In the data rows, 128 means zero.
Some points, each followed by its number:
[138 175 155 137 165 127  84 158 132 129  44 149  90 121] 0
[134 161 111 144 146 124 123 159 130 134  83 148 109 136] 1
[ 79 120 137 130 121 146 114 102 104 119 146 117 168 122] 2
[153 139 139 159 147 117 113 180 150 111 127 151  70 139] 3
[124  90 123 124 121 143 156 144 126 116 229 139 120 151] 4
[155 167 119 134 136 131 114 173 129 118 106 148  90 130] 5
[148 124 150 144 145 111 117 156 148 117 127 141  79 144] 6
[104 138 144 167 132 166  89 170 125 136 109 135 135  69] 7
[ 87 102  98 119 110 158 153 123 109 128 205 124 177 130] 8
[128 119  59 133 115 122 184 125 132 142 157 131 157 150] 9
[109 148 142 135 142 126 102 125 125 124  80 131 129 131] 10
[135 140  71 144 126 123 164 147 132 142 131 140 136 148] 11
Which three points above are nearest to each new point by angle? Their numbers follow each, nearest first.
[ 90 102  97 124 103 162 155 119 108 127 213 122 180 122] 8 4 2
[107 129 135 159 123 157 101 153 125 136 114 129 138  76] 7 10 0
[158 146 139 139 130 120 105 142 141 135  73 127 102  91] 0 1 5
[104 114 135 122 130 132 123  96 123 135 120 118 152 122] 2 8 10
[125 124 152 118 131 119 116  97 129 136  93 116 134 119] 10 0 2
[150  76 172  99 117  97 145  68 144 120 163  99 120 155] 4 8 2
[143 150 151 139 136 123  91 140 138 129  68 124 105  98] 0 10 1
[121 152 128 136 138 133 109 144 119 117 111 134 123 134] 0 1 10
[ 86 118 157 124 123 120  97  74 117 110 105 104 164 129] 2 10 8
[ 94 116 143 131 119 142 108 102 113 125 132 116 163 113] 2 8 7
[120 116 123 139 119 147 127 130 134 141 130 123 144  94] 7 2 8
[125 128 136 119 119 116 122  95 119 119 113 109 142 130] 2 10 8
[100 153 116 146 136 151 112 164 111 118 135 143 133 129] 7 5 1
[120  97 169 121 136 103 123  89 131 114 148 116 119 163] 4 2 6
[106 127 131 157 126 156 104 149 122 138 118 131 146  78] 7 2 10
[ 98 109 110 115  96 139 145  96 102 117 189 107 182 135] 8 2 4
[162 176 108 139 131 119 119 175 124 114  95 144  92 132] 5 1 3
[ 90 117 110 133 111 165 130 145 111 120 191 129 155 112] 8 4 2
[127  98 175 117 138 123 123 104 135 122 153 123 112 147] 4 6 2
[111 114 105 118 115 156 150 137 116 127 194 129 150 117] 8 4 9
[135 145 129 135 132 116 119 127 137 133  84 131 124 126] 0 10 1
[110 138 149 125 129 121  99 102 119 117  94 112 144 124] 10 2 0
[107 135 126 139 138 144 111 142 127 133 111 134 134 115] 7 10 0
